In the data rows, zero lies at 4.5, halfway between 4 and 5.
Some points:
[6 3 6 7 3 4 4 7 5 5 6 7 7 5 6 4 7 5 6 1 7 4 6 3 7 6 4 6 3 4 3 6 6 3 1 5 5
 4 4 3 3 3 5 5 7 6 2 5]
[4 4 3 2 5 5 6 7 1 6 4 4 3 2 5 5 7 4 1 3 4 1 5 6 6 5 8 8 6 7 4 4 4 3 3 7 3
 4 5 6 3 3 4 7 2 4 5 5]
[3 2 2 4 6 4 4 2 6 7 6 3 3 5 3 3 1 5 5 6 5 3 4 4 7 4 6 6 4 3 6 6 7 4 4 5 4
 4 6 7 3 5 6 4 4 3 4 4]
[3 8 3 5 3 0 4 2 7 0 6 5 5 5 4 5 5 2 0 4 4 2 1 4 5 5 4 5 4 4 1 5 6 5 3 6 5
 8 5 2 5 3 4 5 4 4 3 6]
[2 6 6 2 5 5 4 5 7 6 9 6 3 6 8 6 4 0 5 5 6 6 3 3 6 8 4 2 4 6 7 4 3 4 4 5 5
 4 4 2 4 3 3 6 4 4 9 4]
[3 6 3 7 7 9 3 7 0 5 5 5 5 6 3 4 3 3 6 5 3 3 2 4 6 6 5 3 2 5 3 4 5 3 2 3 5
 5 3 1 2 7 7 3 5 4 3 3]
[3 8 3 7 5 5 8 5 7 6 4 6 3 5 5 7 5 6 4 4 4 4 6 3 6 1 5 2 5 6 3 0 7 5 4 3 4
 5 5 4 6 3 4 4 4 3 5 5]
[6 3 5 6 4 4 6 3 4 2 5 4 2 7 5 4 5 4 5 3 4 2 2 4 5 3 5 6 4 6 8 5 2 4 4 5 3
 7 3 5 9 6 5 4 4 6 5 6]
[5 6 5 6 4 5 7 4 5 4 3 5 0 5 2 3 4 6 6 5 2 5 4 5 4 8 3 4 4 3 2 3 5 7 7 7 4
 2 5 4 6 8 2 5 4 4 3 1]
[5 2 4 4 5 3 3 5 5 4 8 7 6 6 2 6 5 6 5 5 3 4 3 6 6 6 2 5 6 3 1 6 5 7 5 6 3
 2 4 7 4 1 7 4 6 4 6 4]
[6 5 7 7 5 5 5 5 6 6 5 2 4 1 4 6 4 5 5 7 1 3 6 2 5 5 5 6 0 5 4 2 5 4 5 5 9
 5 5 6 8 2 3 3 4 7 5 3]
[7 5 8 5 5 5 4 6 6 5 4 6 5 4 3 5 7 2 4 7 6 5 2 5 2 0 5 6 3 3 4 4 5 3 4 4 5
 2 3 6 4 5 5 5 0 4 2 5]
[5 3 6 4 3 6 8 7 5 6 4 4 3 6 4 8 4 6 5 4 3 7 1 6 3 2 5 3 5 2 5 4 2 3 4 5 5
 6 9 3 4 3 6 5 5 2 3 3]
[6 5 6 4 6 3 1 2 6 4 3 3 2 2 4 6 4 6 2 0 4 6 5 2 6 7 7 6 3 3 3 4 5 2 6 2 2
 1 5 2 7 4 7 7 5 4 4 4]
[5 2 5 3 3 3 4 6 6 4 4 4 4 7 6 5 4 4 4 4 5 5 8 6 3 5 5 4 3 4 6 4 7 5 5 7 6
 6 5 3 6 9 8 6 7 2 1 6]
[5 3 1 2 7 2 6 7 4 1 6 5 4 5 6 7 6 4 7 4 2 4 6 2 4 3 2 3 4 3 4 4 5 2 5 2 3
 4 4 5 4 5 6 6 3 7 7 8]
[4 7 5 1 6 6 5 2 4 3 4 4 5 3 6 5 5 6 4 7 4 6 6 1 2 3 3 6 3 5 4 5 3 5 4 7 4
 5 3 4 4 3 5 3 4 2 2 3]
[3 5 3 3 2 5 2 5 5 5 3 4 3 2 4 7 6 5 5 6 7 6 6 5 7 4 3 3 8 5 4 5 4 1 2 3 6
 4 0 4 8 6 4 5 7 3 3 5]
[5 6 5 4 8 6 6 3 5 8 2 4 2 4 3 3 5 5 5 2 9 6 4 6 2 4 5 6 4 4 2 3 7 4 5 5 8
 8 5 6 6 3 4 7 4 6 6 6]
[2 2 7 4 3 3 4 5 4 4 2 3 8 5 1 6 4 5 6 6 5 6 4 4 7 7 3 8 7 6 5 1 6 4 6 3 3
 6 5 3 4 6 3 5 1 5 5 4]
[5 4 4 1 4 2 8 6 4 5 5 5 4 4 3 1 4 1 7 3 4 9 4 2 4 6 7 4 7 8 3 5 5 6 4 3 3
 3 4 6 4 3 5 5 4 4 2 4]
[6 5 5 4 4 1 3 4 3 6 4 4 5 2 2 4 4 5 1 5 4 4 3 2 4 4 3 0 4 7 6 7 5 7 3 6 6
 3 7 3 4 6 6 5 3 8 5 8]
[6 4 5 4 6 5 3 9 6 6 3 0 7 4 5 5 3 6 4 5 5 3 4 5 4 3 5 2 3 4 4 6 2 7 7 3 5
 7 3 5 5 6 4 3 3 1 5 4]
[4 7 2 5 5 6 3 5 8 3 4 5 5 4 4 5 6 4 6 3 0 4 5 4 2 7 6 8 6 5 6 7 3 7 4 3 5
 4 6 6 4 4 4 2 4 4 4 7]
[7 4 5 3 4 2 2 2 2 6 4 5 4 3 8 5 6 6 7 4 2 6 4 8 5 3 2 5 5 3 4 5 6 5 4 7 7
 3 5 2 4 6 3 2 2 2 8 6]
[8 6 5 7 4 5 4 4 5 4 6 1 2 5 5 5 8 7 3 7 6 5 6 6 5 6 5 5 5 5 4 4 3 7 2 2 5
 3 4 4 3 6 7 9 5 4 6 4]
[4 5 2 6 6 3 4 4 6 7 5 3 5 4 8 5 4 4 1 4 4 8 4 6 5 2 1 7 4 4 4 2 3 6 4 4 2
 5 3 6 3 8 5 4 4 7 2 2]
[9 8 2 6 6 4 5 5 5 3 6 5 5 2 3 4 4 6 6 5 9 3 6 3 4 5 4 3 8 1 6 3 2 3 6 7 4
 5 6 3 5 4 6 2 2 5 4 1]
[0 5 7 8 8 4 3 5 3 2 2 4 5 5 5 5 6 5 4 5 5 5 6 4 1 3 5 4 6 6 6 6 6 2 7 7 4
 3 6 3 4 4 4 6 6 4 4 4]
[4 2 6 3 5 4 4 5 5 2 4 1 1 5 6 4 7 5 7 6 6 3 7 5 4 4 3 2 3 5 1 6 5 3 3 6 3
 7 6 6 3 4 2 4 3 4 4 0]
[5 7 6 5 1 5 6 6 1 3 5 5 3 4 4 8 4 3 2 3 5 6 7 4 5 4 4 6 4 1 6 7 7 6 7 8 4
 6 2 5 2 5 5 4 5 6 7 3]
[4 3 5 2 5 5 3 5 5 4 9 9 7 4 6 4 3 6 3 5 4 2 3 4 3 3 9 5 6 3 1 4 4 6 6 4 4
 4 4 2 6 8 2 7 6 5 5 4]
[5 1 3 7 3 6 4 3 6 6 6 5 2 3 4 4 4 6 5 4 1 6 5 3 1 6 7 2 8 6 5 6 7 2 3 4 5
 8 1 4 2 4 4 4 3 7 4 3]
[2 4 4 3 0 7 2 6 4 4 3 4 2 8 6 4 2 5 4 6 5 5 3 3 3 6 4 5 4 1 3 4 3 2 3 4 4
 1 6 5 6 3 5 4 4 8 5 8]
[4 4 7 4 7 5 8 4 3 3 4 6 5 5 5 0 2 5 1 6 3 4 8 6 5 6 4 3 7 4 4 4 4 4 3 2 7
 5 5 6 6 6 8 3 5 4 5 6]
[5 3 3 4 7 8 1 4 4 4 3 7 5 5 3 4 4 4 5 5 6 5 4 2 5 6 6 4 4 3 6 4 5 6 3 8 3
 8 6 7 6 5 4 6 5 3 4 6]
[5 5 5 5 3 6 4 4 5 6 5 4 4 3 5 2 4 3 7 8 3 3 6 3 5 3 4 7 7 5 9 3 5 4 4 5 2
 3 5 3 2 3 3 5 7 5 2 6]
[4 5 6 6 4 8 4 4 4 2 5 4 8 5 6 1 2 5 4 4 5 7 5 4 8 2 5 5 7 5 2 5 5 4 4 6 6
 5 6 6 6 4 6 4 3 7 6 4]
[2 4 6 8 4 6 6 4 6 4 6 5 2 0 4 5 4 1 6 5 7 4 5 4 4 4 3 5 4 3 2 6 2 5 8 4 4
 5 7 6 3 7 6 3 4 4 6 6]
[3 5 6 3 5 8 6 3 5 2 4 5 5 3 2 4 4 5 5 4 2 5 2 8 6 2 2 4 3 4 7 6 6 4 5 3 5
 5 3 7 3 3 6 8 6 4 4 5]
[5 5 4 7 7 5 7 4 1 6 3 0 4 6 5 2 6 3 4 5 5 4 1 2 4 5 2 5 7 3 3 6 6 3 7 4 4
 5 4 4 6 4 3 3 6 3 5 6]
[2 3 4 5 3 1 5 4 4 3 2 7 3 4 6 3 5 7 4 4 6 2 1 2 5 6 6 6 4 5 8 5 4 3 6 2 8
 5 4 7 1 5 6 3 4 2 5 2]
[4 3 1 5 6 3 5 8 4 4 8 4 2 5 2 2 4 5 4 5 5 5 5 6 5 3 5 8 2 6 7 5 6 5 5 5 7
 2 2 3 7 2 4 3 5 5 5 3]
[4 3 4 7 4 6 4 5 5 4 6 5 4 4 5 5 4 4 4 0 5 6 5 4 2 4 0 4 5 7 4 2 0 5 6 7 8
 4 5 5 5 2 4 6 3 3 1 5]
[5 4 6 7 5 2 4 6 7 7 3 9 6 6 6 3 5 6 4 7 4 7 4 5 4 7 5 6 4 6 4 5 2 5 5 5 1
 6 3 3 5 2 5 3 7 6 7 5]
[5 7 4 7 4 4 5 6 5 4 5 4 8 3 5 2 3 3 7 4 3 6 4 5 5 4 5 5 4 5 7 8 7 3 1 4 3
 4 7 6 7 6 5 7 4 2 6 2]
[0 3 4 5 2 4 7 3 3 5 7 2 8 5 7 4 8 7 6 4 5 6 4 5 4 6 7 3 4 1 6 4 5 8 5 4 4
 5 3 3 5 2 5 4 2 5 4 7]
[7 1 5 6 3 9 5 3 5 4 5 6 5 5 5 6 3 4 1 5 6 2 4 6 5 6 4 5 5 7 5 4 9 6 6 1 3
 2 4 4 5 3 3 2 2 1 4 5]
[6 5 5 3 6 4 6 7 5 3 4 4 6 1 5 3 5 5 2 4 4 5 3 6 4 7 2 3 4 2 6 4 5 3 5 2 5
 7 7 5 4 5 0 5 7 5 3 4]
[6 2 3 4 3 3 3 2 4 2 1 3 5 4 3 2 3 0 3 2 4 5 6 8 6 4 6 3 2 3 5 2 2 4 4 5 4
 5 3 1 2 2 5 4 5 3 6 5]
[6 3 1 3 4 5 4 5 6 3 2 5 7 7 6 5 5 1 5 5 5 5 5 5 3 4 6 5 5 5 5 3 7 7 6 5 8
 3 5 3 4 5 5 5 7 8 7 3]
These points spread out most along one direction. Take the direction at right angles to it along which they spread out most. Then take the direction at right angles to both along which they spread out most. Go by this last direction. How far along it is each point below, from 0 to 99? 50 is the average, and the first point above lies past it. One standard deviation of the points above along it is 16.
[4 6 6 1 4 5 4 3 7 9 5 5 7 9 3 3 8 4 3 2 2 1 7 4 6 3 3 5 5 3 6 6 3 4 6 4 5
 3 3 4 4 6 4 5 4 6 5 2] --> 49
[5 5 9 4 8 4 4 4 4 3 4 3 4 4 5 6 2 5 6 2 4 4 3 5 3 5 5 2 6 4 6 1 5 5 1 6 4
 2 3 8 3 6 4 1 6 6 4 4] --> 46
[5 4 3 4 7 5 5 1 0 2 6 7 5 7 3 6 4 5 5 5 7 7 7 5 6 4 5 4 2 4 6 6 3 6 3 1 5
 4 7 5 5 5 1 5 4 5 3 4] --> 40
[2 4 4 7 4 4 2 6 4 6 4 5 3 3 3 4 9 2 3 5 4 6 7 7 4 3 6 3 6 3 4 4 3 5 4 4 4
 4 7 6 6 4 3 1 5 5 4 3] --> 59
[4 4 2 2 1 5 6 3 3 5 5 5 7 3 3 4 6 7 5 5 6 4 4 6 2 5 3 3 0 7 3 3 4 2 4 4 1
 2 4 5 5 6 7 4 6 5 6 5] --> 43
[4 8 4 5 3 2 3 5 4 5 8 4 6 8 2 5 1 6 4 5 5 5 6 8 2 6 4 6 5 6 3 5 5 2 4 3 4
 6 5 4 2 5 3 3 5 3 6 7] --> 49
[3 6 4 3 4 6 5 7 6 4 1 5 2 2 5 4 2 7 7 4 6 2 4 7 6 4 5 5 6 7 5 7 4 8 4 3 3
 4 4 1 3 4 3 4 3 8 4 4] --> 57
[4 5 4 4 4 3 3 2 1 7 3 5 6 4 6 6 2 1 6 6 4 1 5 7 2 6 4 4 6 5 5 6 5 6 6 2 4
 6 6 5 7 2 8 7 5 7 2 1] --> 43
[4 2 4 4 5 6 7 2 6 5 5 1 6 3 2 7 5 3 5 4 5 3 4 3 4 4 6 7 6 6 5 6 2 5 3 5 5
 4 5 2 4 5 4 4 9 4 5 4] --> 51
[8 7 4 3 3 5 2 3 4 4 5 4 4 6 6 5 6 5 6 5 4 6 3 6 9 4 8 3 3 7 3 4 5 4 9 5 5
 6 6 7 3 5 5 3 7 5 2 7] --> 41
[6 4 5 5 2 2 3 4 3 5 2 5 5 5 5 3 2 5 6 4 3 2 5 2 4 1 4 3 4 2 3 3 3 6 4 3 4
 4 1 6 4 3 2 7 7 4 7 6] --> 43
[4 4 3 6 6 3 8 4 6 6 3 6 8 5 5 7 3 4 4 6 5 4 6 7 7 6 6 2 4 4 4 7 2 1 5 7 5
 2 2 6 3 4 2 5 4 6 4 7] --> 51
